50 stands for zero in the data rows.
Some points, one per row:
"47 52 35 43 33 30 70 50 28 72 59 27 34 42 62 65"
"42 66 45 44 31 35 46 35 53 64 56 42 46 55 45 42"
"38 51 49 38 50 39 44 50 36 55 41 41 49 42 60 54"
"38 65 38 35 52 58 63 28 65 66 46 47 54 41 35 19"
"50 51 64 57 58 58 53 51 46 35 34 65 40 61 47 46"
"63 51 48 41 55 55 47 45 57 66 46 61 49 45 47 47"
"35 58 42 46 49 54 49 15 75 54 41 47 48 47 44 26"
"44 44 45 63 60 65 49 45 55 60 31 41 46 54 46 50"
"53 56 58 50 52 62 52 52 59 42 44 70 54 53 42 43"
"49 50 54 53 38 42 41 53 63 61 45 57 61 66 52 69"
"62 42 66 45 37 52 38 45 41 73 49 65 53 46 63 55"
"61 31 48 55 44 50 54 46 57 52 70 55 52 52 45 57"
"48 55 58 48 67 46 80 75 44 42 45 64 45 63 52 49"
"35 40 53 35 50 62 44 44 59 49 54 38 48 58 42 35"
"53 51 51 54 54 41 53 51 48 53 41 50 46 52 42 41"
"58 61 63 57 51 36 37 71 48 60 48 69 54 52 65 53"
"43 68 63 37 38 51 54 58 39 47 51 54 57 40 52 50"
"48 49 55 63 55 77 64 55 72 20 45 47 33 47 36 32"
"33 47 48 39 42 50 72 43 71 54 43 58 41 43 52 43"
"52 49 69 72 57 61 51 61 44 24 48 63 53 54 49 46"
"32 40 35 35 28 51 59 43 37 64 60 14 34 34 44 58"
"46 41 48 58 46 50 64 44 46 41 41 53 49 35 52 54"
Here are 10 more points, each followed by its number:
"49 44 47 53 48 76 55 51 64 41 39 52 48 53 39 52" 0
"84 56 65 53 42 15 20 54 32 68 59 65 58 45 66 76" 1
"48 43 47 55 52 46 58 41 73 39 55 44 56 41 20 33" 2
"32 39 50 55 58 49 65 39 80 60 43 60 65 65 44 30" 3
"52 66 51 49 46 53 39 42 59 67 51 41 48 43 44 41" 4
"43 42 50 55 57 78 38 38 57 46 44 57 58 53 43 37" 5
"60 41 64 46 44 58 38 37 66 43 49 54 47 40 47 52" 6
"47 47 52 55 70 51 60 57 56 36 57 53 48 55 44 43" 7
"48 52 41 45 37 57 53 40 59 57 46 64 55 46 48 38" 8
"64 43 55 50 41 33 51 61 32 44 51 30 44 44 59 67" 9
Which two of these numbered points are nearest to each point below, looking only along the 6 directions in which the first points spread most? Their numbers follow each, nearest first.
"37 57 54 41 48 52 39 55 62 63 53 43 56 53 50 41" > 4 8
"38 54 38 56 42 64 58 45 69 48 45 45 53 42 38 37" > 2 0
"35 35 40 54 70 59 68 42 69 52 51 44 43 53 37 43" > 2 0
"47 61 52 36 53 55 62 33 64 56 56 47 49 59 39 40" > 8 2
"43 59 37 43 42 28 78 60 19 52 52 34 28 54 55 75" > 9 7
"35 42 45 52 83 61 47 49 68 52 49 52 47 44 57 50" > 0 7
"61 61 50 61 45 60 34 43 64 41 44 50 54 39 36 45" > 5 6
Here are 10 other points, each followed by its number:
"47 57 57 59 55 55 61 59 34 33 44 50 40 54 60 62" 0
"53 61 45 53 39 50 49 41 60 51 57 52 58 42 52 60" 1
"59 58 48 62 51 43 53 57 56 62 44 39 49 49 42 63" 2
"31 56 45 57 44 78 58 51 58 53 53 40 55 47 51 35" 3
"53 47 58 62 39 49 52 54 51 43 49 49 54 50 51 43" 4
"63 60 49 49 41 39 34 38 52 69 56 53 50 60 51 71" 5
"53 64 49 48 49 55 52 56 67 59 54 49 46 50 50 42" 6
"71 57 64 61 46 48 37 48 47 68 60 43 46 53 71 60" 7
"56 62 61 50 47 40 41 70 52 49 54 73 53 53 52 58" 8
"54 56 55 40 59 60 56 54 52 38 39 55 62 55 38 40" 9
Which two of these numbered points are nearest to each point below, looking only along the 6 directions in which the first points spread most? Their numbers follow each, nearest first.
"49 54 52 51 50 42 44 56 41 35 55 54 42 48 45 43" > 4 9
"43 40 49 44 61 19 64 45 54 47 43 61 52 48 40 42" > 6 2
"43 53 42 57 51 40 53 50 46 59 57 35 37 58 66 73" > 2 7
"61 55 41 50 56 44 51 53 36 65 59 45 40 49 38 64" > 2 1
"79 55 53 36 51 42 47 44 48 56 32 67 60 55 49 47" > 8 6
"54 43 76 48 43 36 54 64 37 66 49 38 61 51 55 72" > 7 2
"43 54 52 37 50 49 61 67 31 56 36 42 41 48 45 52" > 0 2
